In the rows, 128 means zero.
Rotation paths and how fast each direction turns (degrees each step):
Each turn is a multiple of 5 degrees from 10 to 175, or 0.
Each row of a path follows its step; steps can be skipped.
path 1
step 0: [131 126 125 152 135 110 135 137 126 121 120 131 114 119 125 137 135 128
 134 119 121 122 118 140 126 140 121 121 126 121 123]
step 1: [132 128 130 133 131 138 145 130 119 134 130 130 129 130 127 120 118 132
 132 117 143 119 108 135 129 137 127 115 119 125 109]
step 2: [121 135 128 130 141 114 133 137 132 125 139 118 122 127 134 126 123 141
 131 119 130 130 132 151 117 143 136 118 135 126 118]
step 3: [128 139 125 121 120 122 129 154 125 130 115 129 128 124 114 118 110 128
 131 120 132 125 115 134 123 134 127 125 132 116 120]
step 4: [141 121 118 129 122 107 125 137 127 120 125 138 114 128 143 128 133 135
 125 124 128 125 116 139 118 136 131 111 123 128 118]
step 5: [129 125 127 144 140 131 143 143 120 127 124 134 117 118 122 130 119 116
 129 117 123 126 119 139 133 140 123 128 122 123 110]
step 6: [124 124 130 131 133 125 134 133 124 133 131 123 139 133 129 121 133 144
 130 115 139 127 119 139 116 136 132 110 122 132 104]
step 7: [125 146 127 130 126 115 138 140 130 126 128 121 121 125 125 132 120 124
 128 122 133 125 131 146 113 148 126 131 139 120 118]
step 8: [139 124 125 118 124 116 129 153 124 128 131 135 130 123 129 115 113 127
 128 130 136 127 111 126 120 132 130 112 129 126 118]
step 9: [134 133 121 136 136 115 125 141 123 116 121 134 114 126 134 139 132 127
 117 121 120 133 127 144 131 139 126 115 125 128 111]
Speeds:
[124 129 126 123 127 127 134 124 122 128 126 128 129 130 125 125 125 124
 125 126 124 128 123 124 131 130 128 131 130 125 126] -> 160
[128 133 126 129 133 130 130 128 127 128 130 130 125 124 130 128 129 134
 126 129 128 126 129 122 134 131 127 128 122 131 125] -> 85
[130 131 123 125 123 122 122 132 126 128 131 128 128 124 128 125 125 129
 127 129 126 124 130 125 125 128 123 130 128 127 131] -> 80
path 2
step 0: [123 135 120 139 121 125 131 132 131 134 130 138 130 121 137 123 113 138
 140 128 126 141 137 132 131 146 113 140 125 122 131]
step 1: [138 132 126 115 129 125 115 123 138 139 131 123 121 130 131 115 130 121
 119 142 124 118 130 109 121 139 124 123 135 119 123]
step 2: [138 134 122 136 134 146 133 118 136 118 121 128 122 130 118 128 137 133
 135 133 139 125 111 126 136 128 138 137 139 128 136]
step 3: [124 123 141 134 126 121 128 123 142 133 124 147 131 138 142 143 123 133
 131 132 129 135 131 128 127 122 111 137 128 129 142]
step 4: [135 126 126 117 122 119 125 132 128 133 134 125 140 122 132 105 118 128
 126 139 149 125 124 128 118 123 125 120 127 118 134]
step 5: [137 136 109 132 128 133 131 148 136 128 119 134 121 131 121 126 131 136
 133 133 121 137 117 133 118 135 137 134 141 126 122]
step 6: [131 121 128 127 140 131 121 111 127 135 122 145 119 128 122 135 111 135
 123 122 123 127 129 114 124 142 116 138 124 128 137]
step 7: [137 133 135 126 119 121 124 115 130 119 126 138 133 129 131 107 138 127
 143 137 138 124 128 119 141 134 122 120 130 122 127]
step 8: [130 128 121 128 126 137 133 137 141 133 121 124 136 136 134 133 141 116
 135 139 129 126 112 124 119 122 129 147 123 119 135]
step 9: [144 125 126 137 125 121 133 126 133 128 132 131 120 122 121 126 108 138
 115 129 134 127 133 130 126 118 118 147 133 128 139]
Speeds:
[129 131 125 128 131 129 127 130 130 129 126 124 119 126 126 127 127 127
 122 124 130 131 129 129 127 129 123 128 132 124 123] -> 85
[133 128 126 124 125 132 127 132 125 128 128 125 125 130 129 131 129 124
 129 133 129 121 126 132 125 130 132 132 131 130 126] -> 110
path 3
step 0: [132 120 129 141 118 117 129 127 139 130 134 146 123 123 127 125 130 125
 135 124 131 122 134 114 131 121 144 124 139 124 140]
step 1: [135 126 153 131 129 118 134 125 132 127 126 131 125 131 120 117 131 121
 140 117 132 138 132 117 117 127 132 119 132 127 140]
step 2: [128 121 129 128 135 120 147 137 137 135 120 124 116 138 127 117 114 131
 131 122 131 136 124 120 134 134 131 116 135 125 137]
step 3: [136 126 126 136 127 131 135 127 138 150 122 132 129 138 140 129 130 129
 135 113 140 133 123 135 131 131 130 123 142 128 136]
step 4: [125 123 122 138 134 124 136 128 126 144 127 124 127 123 122 128 137 111
 140 120 147 119 132 128 124 142 127 125 136 132 135]
step 5: [132 132 133 130 141 127 142 135 120 137 133 130 127 118 134 133 131 120
 138 134 133 138 138 120 139 140 141 128 137 139 136]
step 6: [126 136 134 129 136 134 124 138 133 134 140 126 119 127 129 139 118 120
 137 125 135 138 137 116 130 122 124 121 151 131 128]
step 7: [119 121 132 140 119 124 126 134 129 132 131 128 123 128 137 130 119 129
 145 127 136 128 145 116 133 128 123 135 141 112 137]
step 8: [124 131 142 139 110 123 134 139 119 128 128 134 123 129 130 132 126 119
 137 118 123 128 133 131 128 130 133 120 134 126 151]
step 9: [139 136 129 136 127 117 146 134 133 120 132 129 119 125 130 119 123 125
 135 124 132 117 122 120 124 120 140 121 143 124 141]
Speeds:
[126 128 129 134 125 131 125 131 123 125 130 126 124 121 131 129 126 130
 127 129 125 128 130 127 125 127 127 133 133 131 127] -> 40
[128 128 132 125 124 123 127 133 131 121 130 134 132 131 129 127 127 127
 129 126 124 123 125 125 128 130 127 131 131 126 129] -> 40
[126 127 129 127 129 130 122 128 130 130 131 133 125 128 126 131 129 122
 127 132 128 131 132 122 130 128 132 130 126 126 124] -> 55
[129 132 130 123 133 133 124 134 130 129 129 125 125 130 130 123 126 132
 128 130 128 126 129 129 126 130 133 126 130 126 127] -> 95
path 4
step 0: [135 127 128 112 117 131 136 123 126 121 139 122 126 119 120 124 122 122
 137 126 123 132 121 113 134 124 127 130 119 122 142]
step 1: [126 137 122 131 130 128 124 112 123 113 138 126 133 132 128 118 124 126
 135 125 138 124 137 128 114 131 140 137 123 133 133]
step 2: [119 130 127 120 128 129 129 131 125 112 124 142 126 132 120 123 129 122
 140 129 140 116 135 123 133 139 115 119 127 126 121]
step 3: [123 127 137 124 120 124 142 131 128 122 129 144 137 120 122 118 122 134
 134 119 119 134 122 130 117 123 120 138 136 131 127]
step 4: [120 124 127 139 127 133 125 114 133 125 123 140 124 127 131 127 113 136
 129 148 124 122 124 124 120 128 125 131 119 141 127]
step 5: [118 120 125 141 135 134 115 137 136 122 135 132 131 121 126 129 122 122
 131 120 131 128 113 120 127 136 118 127 119 118 128]
step 6: [128 142 145 134 131 126 124 135 135 117 124 131 135 127 130 134 127 123
 119 123 123 125 124 130 116 111 131 128 115 127 120]
step 7: [130 120 138 116 135 131 129 120 129 124 120 139 124 119 142 144 123 128
 121 128 127 114 125 132 134 135 132 131 123 123 130]
step 8: [142 126 126 129 126 129 132 116 132 124 146 128 133 120 136 122 123 124
 126 124 126 130 112 139 132 124 123 118 125 114 122]
step 9: [131 136 132 127 126 138 125 113 113 125 134 122 135 138 127 129 134 135
 123 125 120 115 122 114 121 127 136 120 121 126 122]
Speeds:
[131 123 127 124 123 128 130 125 131 129 127 127 129 126 129 128 120 132
 128 130 125 131 123 132 131 128 128 126 130 132 131] -> 90
[128 127 132 126 129 127 133 124 129 128 131 130 126 132 128 124 131 127
 132 122 131 124 128 133 132 128 134 125 126 130 127] -> 55
path 5
step 0: [130 119 123 138 126 122 134 136 119 132 127 129 138 115 140 140 131 130
 118 125 123 131 137 122 140 130 121 130 147 136 127]
step 1: [135 132 138 128 112 136 118 126 132 117 126 128 137 128 134 126 137 125
 121 137 116 133 128 131 113 131 131 129 143 127 120]
step 2: [136 131 133 147 130 143 121 130 126 125 128 124 128 129 110 133 128 131
 123 115 120 122 114 123 125 131 126 123 125 127 137]
step 3: [120 126 127 134 115 136 139 138 134 135 128 132 127 125 118 130 132 124
 120 126 133 142 139 125 129 115 134 134 126 130 146]
step 4: [134 142 136 128 122 127 139 115 128 125 128 120 140 123 135 124 130 143
 134 133 119 137 127 138 135 115 121 131 128 135 132]
step 5: [118 136 120 131 135 132 122 119 128 110 127 137 138 134 111 115 122 138
 124 136 125 129 130 125 128 139 120 131 130 127 132]
step 6: [126 122 136 136 128 124 126 133 138 127 119 138 131 130 124 123 131 132
 141 129 140 114 129 131 125 122 132 137 117 112 143]
step 7: [121 126 138 135 133 124 133 133 121 133 118 126 117 119 128 124 126 126
 137 145 132 134 125 127 146 127 129 134 118 142 126]
step 8: [121 130 133 125 139 133 135 130 135 131 126 142 134 119 144 124 130 140
 122 129 134 129 134 130 130 142 115 128 137 129 116]
step 9: [131 120 130 133 126 125 112 114 142 136 121 125 141 123 123 126 131 124
 130 133 124 113 126 121 120 137 134 132 129 130 114]
Speeds:
[132 132 130 131 129 128 130 127 131 131 130 128 124 129 128 131 124 122
 128 130 133 128 133 131 134 126 126 129 132 130 130] -> 95
[124 132 131 128 130 126 131 128 128 124 130 129 127 127 131 129 133 127
 132 128 120 132 134 129 129 130 126 124 130 129 125] -> 100
[128 124 128 128 132 125 132 126 126 132 128 131 127 131 128 123 125 130
 133 134 128 127 130 130 126 132 123 131 123 126 129] -> 35
[120 129 125 129 130 129 130 130 126 130 130 135 130 128 125 131 126 128
 126 121 129 125 129 127 128 130 123 128 132 126 128] -> 130
[128 128 126 131 126 128 124 126 123 126 128 134 126 126 131 122 131 130
 131 127 134 127 130 128 134 126 130 127 126 125 122] -> 40
